What is the hidden score of each row? Scores go from 0 to 30, and 15 is about the middle. The score is a weighted sum of the row's numbers plus the product of two more (or one squared), each taken from its middle value.
[ -9 -26   4  19  14 -25 -46 -47   2  14 -41  49   9 -44 -20 -47 -59] 15
[-105   44   37  -33  -33   -3   24  -23  -43    6   51   19   60   10
   38   -4   -6] 9
[-37  -2 -65 -18  10  34  42  -9 -24  58 -39 -39 -33  77  35 -79  35] 16
[-15  47 -25  72  -8  -7   3   7 -33  77  36 -50  11  13   8 -52  14] 14
[  4  -3  11  73  47 -45 -16 -78 -18  50  -6 -47 -18 -13   8 -71 -21] 15
[ -76   -7  -31 -117   21   50  -63  -22   27   22    7   22   -8   -2
   30   -4  -79] 22
[ -2  31  11  41   9   9  14   2 -27  16 -38  55   9  -1  -1 -43 -27] 10
[ 53 -26  17 -12 -36  26  65  11  52 -52 -52 -10  57 -56  -3  76  40] 16
[-19  11   0  -7  30  -7  34 -59  23  14  -5 -11 -14 -99  -6 -14 -25] 19
[ 33  39 -50  36 -17  -5  17  41 -53 -41  15  16 -10  54   1  37  66] 13
[-31  25   3 -33  -2 -38  15 -77   6  30  10  11 -10  48  34 -71 -26] 7
[ 17  -3   3  70 -29 -29  53  -4  55  24 -46 -65  31 -44 -29   6  15] 23
[ -4  13  41 -71  17  44   3 -89  40   8  24  17  80 -75 -13   0 -60] 11
[ -1  54  30  -2  69 -26 -35 -57 -77  18  12  25 -33 -13  14 -13  12] 13
[-35  11  66 -21  23  -4  38 -71 -18   0  -6 -28   4 -70 -38  -5   3] 20
[  16  -47   58  -65   46  -22   70  -82   37   65  -13  -12   25 -101
  -17    1  -51] 21
[-18  32  40 -17  27   1  38 -24 -51  45  25  28  70 -53 -18   8 -33] 15
[  30   -1  -40  -35   30   -4 -108   -7  -20  -75   41   13 -107   48
   44    3   -8] 8
[-73 -15 -20 -75   1  51 -45   5 -51   0   4   3 -60  26  13 -30  10] 18
[-27 -57  39 -51  13  12  38 -23  30  39  21  -5  39 -43  22  -6 -53] 15
[ 34  21  -4  81  12 -60  -2 -53 -14  11  49 -33  17 -37 -43   0  14] 14
[ 42  26 -36  -3  20   9  41  43  33  -6 -10  37  -2 -11 -22  78 -17] 18
[  7 -24  34 -23   4  -7  12  75 -27 -84  22  98  11 -47 -50  32  11] 12
[ 73 -20  10  42 -46   4 -34  -6 -49   6 -47  31  13  -9  -7 -12 -19] 12
[-18  34  61  -4  -7 -10   2   3  -1  21   2  -7  -7 -37 -10  13  27] 18
[ -3 -11 -18  30 -28  -7 -25   7 -26  69  44  -5  21  47   4 -76   1] 8
[-39  31  20 -11  17  -3  15  71 -29  16  38  65  42  14   3 -23 -45] 12
[ 21 -46  48 -14 -30  15  96  33  38   6 -41 -15  47 -13  67  59  25] 14
[-19  15 -44 -29   9   2 -27   0   6 -37  41  46 -24   0  -8 -21 -22] 11
[ 65  44  31  54  50 -35  -7   0 -42 -45  24  31 -73   6  -8  22 105] 6
[ 13 -62 -37  20 -60  37 -12  25  16 -75  15 -11 -34  19 -27 -18  12] 12
[-102   54   56  -43  -47   21    6  -37  -17  -14   92  -31   13  -14
  -11    3   16] 8
[ 98  33  25  55  47 -48   7  21 -26 -47  14 -11 -38  30 -12  17  87] 8
[-46  10 -19  28  19  13  20  51 -17 -14  57  65  60  27 -11 -50 -40] 9
[ 25 -12   8   5 -56  27  38  57  28  -3 -81  43  21  10  66  -3 -33] 12
[ 13  29  -4  23  12 -40  15 -95 -26  51 -17 -82 -59 -12 -28 -42  67] 21
[ -1 -10  41 -40  10  16  27   8 -29 -41  -2   5 -50 -60 -51  18  68] 17
[-40  30 -13 -26  13   7 -10 -11 -32  34 -55  10  28  52  70 -31  -9] 15
[  8  -5 -51 -19   3  22   7  15  22  29  12 -44 -33 -42 -45  18  17] 25
[ 73   9 -21  19 -47 -39  60  11  21  -1   4 -51 -42  19 -48  27  31] 20
[ 47  14   6 -26  15  -2   3  -3  16 -13 -45 -11 -42   5  16  33  30] 20
[ -30  -29   46  -51   -5    9   17  -18   57  -18   -8  -20  -43 -103
  -53   18  -10] 20
[ 37  38   5  50 -27 -33  10  -3  25  21 -76 -23 -21 -11  20   7  39] 20
[-86  13 -23   8  43   2   6  15 -47  27  49  26  -7  54  16 -24  25] 11
[  5  56  22  27  29 -21  44  -7 -57   7  14  -6  36 -17 -19   3  -8] 19
[ -3 -60 -24   4  36   7 -19  47 -19 -60  48  59 -49 -22 -34  -1  18] 11
[ 37  29  -8  11  -9 -21   3 -67  30  38  31 -46  -4  25 -19 -24 -56] 16
[ 14 -44  49 -40 -17   7  13  30  33 -40  42  22  27 -14 -26  26 -42] 11
[-17 -15  31   3  41  11 -21  49 -48 -60  20  79  14 -84 -12  52 -11] 13
[  -3   41  -30    5  -17    4  -67   23  -30  -33  -32  -22 -115   20
   29   12   66] 19
[-16 -24 -18 -74  42  12  -3  -5  17  31 -23 -25  15  41  33 -26 -78] 23
[-27  -7 -23  37  -6 -11   6 -19 -60   3  10  30  35  13  -6 -69 -50] 9
[ -24   15  -22   22   53  -12  -55  -25  -64   54   23  -66  -32   56
    0 -102  -26] 19
[-23  18  37  51 -70  24  10  92 -10 -34 -10 -33  24  85   0  54  59] 15
[-17 -14   0   9  32 -25  82  17 -10  11  54   4  86  31  11 -14 -47] 13
[ 15  -1 -36 -10 -18  21  21  -8 -55 -19 -14  34   3   5  -3 -45 -26] 10
[ 59 -37 -35   6 -56   7  31   5  10 -33 -62  52  26  22 -20 -30  -9] 10
[  3 -16  27  27 -14  13  43 -22 -33 -11 -42   0  55 -17  22 -12  20] 14
[-52  -1  84  -7 -34  -3 -71 -10 -37 -27  -4   9 -23 -41  57  47  70] 6
[ 27  30 -22 -22 -56  11 -35  78  17   9 -62  15  41  36  34  39 -50] 28
[-15  11 -17  36  18  19   9  25 -25  73   1  12  52  46  23 -43  11] 11
[-21  36  19  62  57 -42  -9 -18 -76 -22  43 -15 -30  -7 -33  -3  -3] 20
[ 49 -24  -3 -11  14  -6  57  68   2 -70  41  47  34  82   3  -7  -5] 9
[ 17  26  50  61 -52 -31  60  19   7  -9 -17  22  18  -8  -4  37  23] 12
[ 24  12  -8 -40 -31  33  24  12  33 -18 -42 -17 -48  -9   3  39  68] 19
[ 35   4 -29   6 -27 -57 -66  30  -1   1 -39   2 -37  45  78  46  26] 21
[ 32  43  27  13  30 -69  21 -64  18 -17 -17   8  26  -8  40  -1 -24] 11
[  6  51 -55  43   6  10  -5  23  31  19  39 -41   8  30  13  18   9] 16
[-23 -27  64 -24 -31  -1   4 -49  63 -12   7  30  48 -76 -30 -38 -70] 10
[-57  38  -4   9  23   4  -7 -23  20  50  19 -99  -9  18  24 -42  -6] 19
[ 11 -41  44 -38  14  25  45  36  31 -30  15  -4 -50 -60 -21   6  17] 13
[-38   3  14 -27  31   4 -52 -37 -26  15  67 -39 -36  31 -17 -38  28] 8
[ -6  -2 -18  19 -37   9  31  18 -29 -60  27 -34 -26  21 -21  23  45] 20
[-43   6 -59 -31  31  34  -2  13 -34 -34  34  48  30  35  -9 -38 -19] 17
[ 93  -9  -2  62 -23   4 -59  12 -20 -25 -43  24  13  49  24 -17  -2] 8
[ 35 -22 -34  29 -54   7 -25  94   9 -23  11  19   1  65 -58 -13  29] 14
[  35  -13    0 -110   50   50   47  -28   54   -5   -5  -18  -40  -45
   14  -20  -47] 19
[-16 -43  -5  40 -73  33  21 -27  37  11 -69  46   2 -64 -42 -27 -57] 13
[  7  20  67  29  47 -35 -50 -55 -28   4 -10 -11 -65  -7  28  -3  35] 12
[-72 -18 -13   2  15  -4  15 -46  42  36  -1 -18  34  20  55 -54 -49] 13
[ 41 -10  11 -41 -19  46   8  41  44   5  31 -40  82 -17   2  94 -15] 14
[-22 -74  51  49 -80   8  31   3  50  31 -70  45 112 -89 -53   0 -74] 19
[ 50 -27  89 -28 -68   9  76  45  34 -54 -23  72  47  29  40  89 -19] 9
[-18 -10  30  17 -18 -25  41  32  68  32  27  41 103 -41 -10  18 -53] 14
[ -1   8 -28  17  52 -11  26  34 -75 -69  24  54 -37  18 -38  26  37] 20
[ -5  -8  72 -33 -41  16  -6  64   4  -1  39  40  20  -7 -42  82  11] 18
[-20  -9  43 -87  19   4  20  10  25 -36  58   9  -1  44  27  21   9] 8
[ -8  54  50 -38 -35 -38  52  17  23  12  24  10  56  -1  27  46 -41] 18
[ 55 -42   7 -10 -58  -1  12 -23  48  35  29 -34  29 -63 -30  30  -6] 13
[-40  10  -3  62  32  -8 -12 -16 -28 -12 -37  -1 -19  36  61 -66  33] 10
[  8 -19 -33  -3  48 -19  21 -34  30  15  50 -23 -57 -28 -11 -36   2] 15
[ -43   11  -24    0    1   25  -14  -23  -76  -30  -32  -12 -112    9
    5  -28   86] 19
[ 43 -65 -83  30   0   2 -80  35  -6   7 -42  31   1  53  40 -13 -17] 11
[ 62 -52 -54  39  23 -26  45  41  -8 -13 -25  22 -16  19 -23 -39   0] 14
[  3  30  64  -4 -17   3  78 -62  -4  -4  -3  30  37 -52 -33  22 -30] 15
[-33 -13  18   7 -53  13 -34  38 -30  25  32  29  -3  59  -6 -34   8] 11
[  3  15   3   3  39 -69  13  -3 -43 -59  17  31 -21   7   3  25  31] 13
[-42  19  11  12 -77 -31 -10  27  -1  -6 -33  43  44  40  17  37  11] 15
[-25  -7 -61   3  18  -7 -80 -15 -54 -31  76  13 -10  34 -42 -54 -36] 14
[-37  18   6  12  14  -3  10 -86  10  27  16  19  43 -33   9 -41 -77] 11
[ -7   8  23  -5  42 -13  98  -3 -10   1  14  10  63 -19   4  11 -33] 17
[ -6  68  20  63  19 -35  22 -11 -13  33 -34 -70 -53  -8  -1 -26  64] 22
[  2  29   7 -27  44  -3  13 -68   2 -21  47 -23  -8  -7  14   4 -16] 14
[ 13  45  50   6   6   4  72  63 -50  -6  20 -33  28  25  -2  52  59] 19
[-19  67   8  70 -92 -15 -51  38  15  39  16 -22  23  -8 -68  16   6] 23
[ 20   8  31 -10 -24  13  76  70  21 -36 -12  12  17   3  -7  65  33] 18
[-26  32  10 -58 -20   8 -22 -33   3   0 -87   3 -82 -12  58  -7  45] 23
[-56  21  21 -88  38   9 -28 -69 -33 -81 -15 -20 -71 -36  42  -5  59] 11
[-59  30 -16  28  52 -40 -29 -60 -28  48   5 -27 -21  -6  31 -75 -17] 15
[ 11  30 -18  -9  15 -16 -14  44 -61 -26  20  60  37  50  32  61 -65] 8
[-70  17 -51 -14   4  10  20  23   0 -22  35   3  -3  51  18 -19  34] 15
[ 14  21  -6 106 -15 -45 -40  -9 -18  -8 -37 -27  13   3  -2 -39  41] 12
[-55   9 -24  42 -32   3 -10 -23  13  54 -54  14  21 -56 -20 -32 -50] 18
[-26  14   7 -43 -46  50  -2 -15  47  -7   0 -12   3 -29   4   8 -29] 16
[ -9  -3 -17 -22 -21   5 -56  22 -39   3 -45   0 -24  25  38  -1   6] 20
[ -4 -66 -77  37  65  27 -45  48  42  75 -37 -24 -44  27 -21 -52 -37] 26
[-60  49   7 -83   5  28  -9 -30 -46 -77 -32  36 -54 -40  42  43  49] 17
[-21 -27 -17  29   5  -6   9   6  37  49  -8  -8  57 -21  18 -25 -57] 16
[ 63  14   7  10 -24  10  74  37  19 -59 -32  -6  24  -5  -3  24  -2] 18
[-16  -4  62  34   3  36  49  68 -34  -1 -18  57  55 -34 -29  30 -17] 17
[ -3   9   2 -11 -58   4 -36  22  -7 -38 -25  49  36  40  59  21 -23] 10
[-113   10    6  -20   -5   75  -47  -12   52   25   32   53   73  -41
   -4  -41  -62] 10
[  5   6  31 -57 -33  15  92 -33  34 -14 -24 -51 -40 -23  10  49   5] 22
[ 10  41  -6  -2  18 -45  39  -7 -40   0 121 -32   5 -12 -78  11 -13] 20
[-13   2 -52   8  -4  30 -32  52  89  68  21 -51  10   9  20  27 -21] 22
[ -39  -29   69 -127  -21   58   32  -21   28  -39   11    6  -38   -9
  -13   17   46] 9
[-14 -36  84 -16 -15  20  34 -14  26 -41 -32  19  12 -42  23  21 -16] 11
[-84 -37 -43 -26  -4  15 -80  40  10  59  -1  -7  37 -37  46  -6 -43] 23
[ -3 -15 -62 -24  33 -47 -12 -49  41  27  18 -39 -17 -18  21 -33 -81] 18
[-33  32   7   5 -46  12 -30  -1   8  34   1  -4  20   4 -18  -3 -69] 21
[-29 -13 -10  11   8  20  -9 -35  18   9  -3 -12  -4 -86 -66  21  13] 23
[ -7   4  25 -14  -2 -39 -11   1  27  26  33   5  44 -14  15  31 -64] 19
[ 62 -69 -46  -2  18  36 -17  -1  36  -7   5 -11  10  11 -17   3 -44] 17
[  6  15  79  42 -70 -21 -10 -42  41 -45 -30  36  52 -64 -34  15 -48] 12
[ 11 -41  25 -62  51  29  -1 -25  -7 -12  17   2 -56   3   5 -15 -10] 13
[-73   1 -29 -63 -15  45 -35  18  46  42  53 -18   2  -4 -41  11   5] 20
[ 15 -20  55 -40 -50  24  63  46  69 -37   0  -1  27 -40  -9 103  -5] 18
[ -5  -2   6  41   0 -18 -25 -64  42  39  -2 -32 -10  -8   7 -47  14] 10
[-34  18  51  26 -40   0  72 -25  21  33   8  21 127 -68 -30  24 -40] 15
[  9  20 -72 -13 -13  33 -15  49  -8 -28 -25  22  -9  59  39  13  61] 13
[ 67 -15 -67  75 -36  -9 -52  44 -18   8 -27  18  12   3 -34  29  29] 15
[ -4 -75 -24   2  15  25 -53   4   9  33 -77   9 -31  19  26 -63 -17] 19
[-13 -11 -36 -22  -4  20 -45   4   8  29 -67 -45 -62  -7  44  42  21] 27
[-19 -19 -42 -25  55   8 -24 -89 -16  93 -31 -50 -22   8  30 -63  -4] 19
[  3  41 -63   0 -34 -17 -53  49 -80 -25  -8  46   5  56  35  22  51] 8
[-32 -12  64 -19  55 -11  28 -96 -37  24 -39 -17  40 -78  23 -16  -7] 18
[-32 -37 -57 -43 -35  12 -47  -5  14  12  -5  40 -27  14 -43 -67 -34] 15
[-34  30  63  25 -32 -40  24  31 -41 -38 -11  42  32  11   6  58   3] 15
[  6  36 -21 -37  31  17 -10  30  34  35  38 -63 -42  45  -5  35  41] 21
[ 45   6  12  12  -5 -19  37   5 -23 -19 -50  17  44  20  11  28 -26] 16
[ 28   5 -12   0  -4 -11 -13  58  28 -45   1 -30 -13  64  13  68  26] 17
[-53  55  41 -70  29  21 -52  -9 -16  -2  21  18 -19   5  24  12  14] 16
[-32 -11  73 -99  17  33   5 -46 -10 -27  11  12  -9 -32  17  22  20] 10
[-11  -3  33 -71 -10  19 -54 -43  12   5 -17 -70 -88 -17  14   4  65] 12
[ 15   5 -21  22 -12 -14 -44  -8 -54 -43   2 -16 -52  23 -35 -34 -23] 18
[  -5    1  -15   19   42   -7  -89  -44 -102    4  -53  -30  -97  -12
   29  -48   44] 18
[-32 -23 -27  39 -29   8 -29  16  13  12  43  40  42 -51  -3 -10 -57] 9
